Here is a table of points, one per row:
array([ 0.5,  0.0,  0.5,  0.2,  0.4, -0.3,  1.2, -0.8, -0.4, -1.9, -0.6,
        3.6,  0.2,  0.4, -0.5,  1.9, -1.4, -0.9,  0.1, -2.6, -1.2,  0.3,
        0.0, -0.3])
array([-0.1,  0.5, -0.3,  1.0,  0.7,  0.1,  0.5,  0.0, -0.4,  0.8,  0.2,
        2.9, -0.5, -0.2, -0.1, -1.7, -1.7, -0.5, -1.2, -2.2,  0.5, -0.5,
        0.4,  0.2])
array([-0.9,  0.5,  1.6, -0.7, -0.2, -0.5, -1.8, -1.2,  0.2, -2.6, -0.8,
       -2.7,  0.6,  0.9, -1.2,  0.5,  0.4, -0.1,  0.8,  1.6, -0.2,  1.0,
        0.3, -0.1])
array([-2.9,  0.8, -0.2,  0.1,  1.9,  1.2,  0.4, -1.5, -0.1,  0.0, -0.4,
        0.9,  0.8,  0.3, -1.4, -2.8, -3.4, -0.2,  0.7, -1.5,  1.8,  0.8,
        0.4,  0.1])
array([ 2.2, -0.6, -0.2, -1.2,  0.1, -0.2,  2.2,  2.2, -0.5, -0.6,  0.6,
       -0.5,  2.7, -0.1,  0.1,  1.8,  2.1,  0.5, -0.6, -0.8,  1.8,  0.2,
       -1.2, -1.1])
array([-0.6, -0.9,  0.3, -0.7, -0.5,  1.1, -1.4, -0.9,  0.0, -0.3, -0.2,
       -1.0, -0.3, -0.1,  1.2, -2.9,  3.9, -1.0,  1.9,  2.7, -1.6, -0.8,
        0.2,  0.1])
array([ 2.8, -0.4, -0.7, -0.7, -0.4,  0.8,  2.0,  1.6,  0.8, -0.2, -0.3,
       -0.5,  2.5,  0.3,  0.7,  2.0,  0.9,  1.1, -0.8, -0.5,  1.4,  0.2,
       -1.0, -1.7])
array([ 1.1, -0.1,  0.3,  0.7, -0.2, -0.7, -0.2,  0.6,  0.2,  0.9,  0.5,
       -1.2, -0.9, -0.6,  0.3,  0.2,  1.0,  0.4, -0.5,  0.0, -0.2,  0.4,
       -0.4,  0.0])
array([ 0.2,  0.9,  0.6, -0.2,  0.2, -0.1,  0.5, -1.4, -0.4, -2.1,  0.0,
        3.4,  0.6,  0.2, -3.0,  2.3, -2.0, -1.1, -0.1, -1.9, -0.9,  0.0,
       -0.8, -0.6])
array([ 0.7, -0.1,  0.4, -2.2, -1.1, -0.6,  1.6,  0.1, -0.1, -0.6,  0.2,
       -0.1,  1.4, -0.8, -0.1,  1.6, -1.0,  1.3,  0.8, -0.5,  0.6,  0.7,
       -0.4,  0.0])
array([-0.3, -0.1, -0.2,  1.2, -0.2, -0.7, -1.7,  0.3,  1.7,  1.0,  0.5,
       -1.1, -0.4, -0.3,  0.9, -2.0,  1.1, -0.7, -1.3,  3.0,  0.1, -0.8,
       -1.1,  0.1])
array([-0.5,  0.1,  0.0,  0.4, -1.0,  0.0, -2.4,  0.5,  0.4,  0.1,  1.0,
       -1.7, -0.4, -0.5,  1.1, -2.3,  1.6, -0.1, -0.9,  1.8, -0.8, -0.2,
        0.1,  0.2])
array([-3.9,  0.6, -2.1,  1.2,  0.4,  0.4,  0.0,  0.9, -1.2,  4.4, -1.4,
       -2.0, -5.4,  1.8,  2.2,  0.7, -1.6, -1.0, -2.2,  0.5, -2.2, -0.4,
        0.8,  1.4])
array([ 0.8,  0.5,  1.3,  0.0,  0.5,  0.2,  0.6, -1.4,  0.4, -1.7, -0.2,
       -1.4, -0.5, -0.8, -0.5,  3.5,  0.6,  1.3,  0.2, -0.4,  0.0,  0.8,
       -0.7,  0.6])
array([ 0.5, -0.2, -0.2,  1.3,  0.8, -0.2,  0.8,  0.5,  0.0,  0.4,  0.9,
        3.5, -0.3,  0.5, -0.6, -1.7, -1.8, -0.3, -0.8, -2.3,  0.8, -1.0,
        0.1, -0.1])
array([ 0.8, -0.2, -0.1, -0.3, -0.1, -0.3, -1.7,  0.2,  0.1,  0.4,  0.1,
       -1.1, -1.2, -0.5,  0.7,  0.5,  0.8,  0.0, -0.3,  0.4, -0.1,  0.1,
       -0.5,  0.1])
array([ 0.6,  0.1, -0.1,  0.5, -0.1, -0.5, -0.7,  0.0,  0.1,  1.0,  0.0,
       -1.8, -0.9, -0.9,  0.8,  0.5,  0.4,  0.3, -0.5,  0.4, -0.3,  0.3,
        0.3,  0.4])
array([ 0.4, -0.7,  0.4, -0.6, -0.3, -0.2, -2.2, -0.7,  0.6, -1.7, -0.2,
       -2.0,  0.7,  0.0, -1.2, -0.2,  0.3,  0.3,  1.0,  0.5, -0.2,  0.9,
        0.0, -0.8])
array([ 1.1,  0.0, -0.1,  1.1,  0.0, -0.6,  0.4,  0.9,  0.5,  1.0,  0.4,
       -1.4, -1.2, -0.7,  0.3,  0.4,  0.6,  0.5, -0.7,  0.4,  0.0,  0.3,
       -0.4,  0.4])
array([ 1.9, -0.4, -0.9,  1.2,  0.7, -0.5, -0.2,  0.1, -0.8,  0.5,  0.9,
       -1.1, -1.0,  0.3,  1.1,  1.1,  0.2,  1.1, -0.9,  0.5, -0.8, -0.3,
        0.4,  0.3])
array([ 0.0,  1.1,  0.6, -0.7, -0.1,  2.0,  0.9,  2.6,  0.5, -1.9, -1.8,
        1.2,  2.8, -0.5, -0.7,  2.7, -2.6, -0.2,  0.6,  1.3, -0.7,  1.8,
        3.1,  1.3])
array([ 2.5, -0.7,  0.0,  0.6, -0.1, -0.8, -0.1,  0.0, -0.1, -0.9, -0.3,
       -0.6,  0.6, -1.0, -0.6,  3.0,  0.1,  0.9,  0.9, -1.1, -0.1,  0.9,
       -0.6, -0.5])
array([-0.7, -0.1,  0.2,  0.7,  1.0, -0.3,  0.7, -0.2,  0.2,  0.7,  0.4,
        3.0,  0.1,  0.8, -0.7, -2.1, -2.0, -0.1, -0.3, -2.1,  0.9,  0.0,
        0.0,  0.2])
array([ 0.2,  0.1,  0.5, -0.6,  0.5, -0.7, -2.0,  0.8,  0.6, -0.8, -0.2,
       -1.6, -0.1, -0.4, -0.3,  0.3,  0.9,  0.1,  1.4, -0.3, -0.7, -1.0,
       -0.2, -0.1])
array([ 0.2,  0.1, -0.9,  0.2, -0.3, -0.2, -0.2, -0.4, -0.1,  1.5,  0.6,
       -1.4, -0.9, -0.1,  1.2, -2.0,  1.6, -0.4,  1.2,  3.3, -0.9, -0.6,
        0.5,  1.0])
array([ 0.1, -0.2,  0.2, -2.1, -1.1, -0.9,  1.5, -0.2,  0.5, -1.4,  0.2,
       -0.1,  1.9, -0.7, -0.1,  1.3, -0.4,  0.8,  1.2, -1.3,  0.9,  0.5,
       -0.6, -0.3])
array([ 0.9,  0.0, -0.1, -1.5, -0.8, -1.0,  2.2,  0.2,  0.3, -1.3,  0.0,
       -0.5,  1.1, -1.0,  0.2,  2.0, -1.1,  0.8,  0.4, -0.3,  1.0,  0.4,
        0.1,  0.6])
array([-2.3, -0.5,  0.3, -0.2,  1.6,  1.3,  0.4, -0.9, -0.3,  1.2,  0.3,
        1.3,  0.0,  0.1, -0.6, -2.0, -4.0, -1.8,  0.6, -0.8,  1.7,  0.4,
        0.1,  0.5])
array([ 1.7,  0.6,  1.7, -0.8, -0.2, -0.4, -0.2, -1.2, -0.3, -1.7, -0.9,
       -1.9,  0.2,  0.6, -1.5,  3.1, -0.8,  0.6,  1.2, -0.2,  0.0,  1.5,
       -0.2, -0.6])
array([-2.1,  1.2, -0.6, -0.3, -1.7,  1.7, -2.1, -2.2, -0.6, -0.1,  0.1,
       -0.6, -0.8,  0.9,  0.3, -2.5,  4.2, -0.4,  1.8,  4.8, -0.4, -0.9,
        0.0, -0.9])
array([-1.7, -0.2, -0.5, -0.3, -1.5,  1.1, -0.8, -2.0,  0.0,  0.4,  0.8,
       -1.2, -0.3,  1.0, -0.9, -3.0,  4.6, -0.6,  1.0,  2.9, -1.0, -0.9,
        0.6,  0.4])
There is one direction along which these points spread out most. Take the direction at right angles to it along which they spread out most. Then take the direction at right angles to both along which they spread out most. Go by this last direction. For each point below, how far along it does it lie, from 0 to 99? 50 is the average, and the first point above lies past it. One standard deviation of the points above along it is 16.
array([-1.6,  0.0,  0.3,  0.8,  1.0, -0.2,  0.2, -0.3, -1.1,  0.9, -1.0,
        1.9,  0.9,  0.4, -1.8, -2.7, -2.7, -0.4,  0.6, -1.7,  1.1,  0.1,
       -0.1, -0.2]) -> 66
array([-0.5,  0.5, -0.4, -0.1, -0.5,  0.3, -0.9, -1.4,  0.1,  1.2,  0.2,
       -1.1, -0.7,  0.0,  1.0, -2.1,  2.5, -0.6,  1.6,  3.7, -0.7, -0.6,
        0.6,  0.3]) -> 59
array([ 0.5, -0.5, -0.1,  1.8,  0.4,  0.3,  0.8,  0.9, -0.7,  0.8,  0.9,
        3.7, -1.4, -0.4,  0.0, -1.0, -1.1, -1.3, -1.0, -2.3,  0.4, -0.8,
        0.6, -0.2]) -> 43
array([ 0.3,  0.1, -0.7, -0.1, -0.5,  0.1, -0.9, -0.8,  0.0,  1.0,  0.2,
       -1.0, -0.2, -0.3,  1.1, -2.0,  2.3, -0.6,  1.4,  2.9, -1.2, -1.1,
        0.5,  0.8]) -> 55
array([-0.3,  0.0,  0.8,  0.8, -0.5, -0.3, -1.4, -0.4,  1.0,  0.2,  0.3,
       -1.5,  0.2,  0.3,  0.4,  0.9,  0.5,  0.5,  0.8,  0.4,  0.1,  0.3,
       -0.6,  0.2]) -> 47
array([ 0.5, -1.1,  0.9,  0.1,  0.2, -0.8,  0.8, -0.2, -1.2, -1.1, -0.5,
        4.2,  0.0, -0.4,  0.0,  1.9, -1.0,  1.0, -0.6, -2.2, -1.1, -0.3,
        0.1,  0.2]) -> 48
array([ 0.5,  0.1, -0.9, -2.1,  0.4, -0.1,  2.3,  1.1,  0.3,  0.0,  0.6,
       -0.8,  2.8, -0.2,  0.4,  2.6,  1.8,  1.1, -0.3, -0.6,  1.7, -0.4,
        0.3, -2.4]) -> 45
array([-1.0, -0.2, -0.3,  0.6,  0.7,  0.5,  0.5, -0.4, -0.1,  0.4, -0.3,
        2.2, -0.4,  0.9, -0.6, -1.8, -2.6, -0.4, -0.2, -1.7,  1.1, -1.2,
        0.3,  0.6]) -> 57
array([ 1.6, -0.2, -1.1, -1.5,  0.0,  0.0,  1.8,  1.5, -0.1, -0.5, -0.4,
       -1.0,  2.4, -0.2,  0.2,  2.0,  1.9,  0.3, -1.0, -0.7,  2.0,  0.5,
       -0.6, -0.5]) -> 41
array([ 1.3, -0.6, -0.2,  1.5,  0.3, -0.2,  1.7,  1.4,  0.3,  0.5,  0.4,
        4.0, -0.4, -0.1,  0.2, -2.2, -1.2,  0.2, -1.1, -2.9, -0.4, -0.4,
       -0.8,  0.1]) -> 44
array([-5.0,  0.6, -0.1,  0.9, -0.4,  0.2, -2.9,  2.3, -0.2,  2.2, -0.7,
       -2.6, -4.2,  1.2,  2.0,  0.2, -1.9, -0.6, -4.9, -0.3, -2.3, -0.3,
        0.5,  0.3]) -> 8
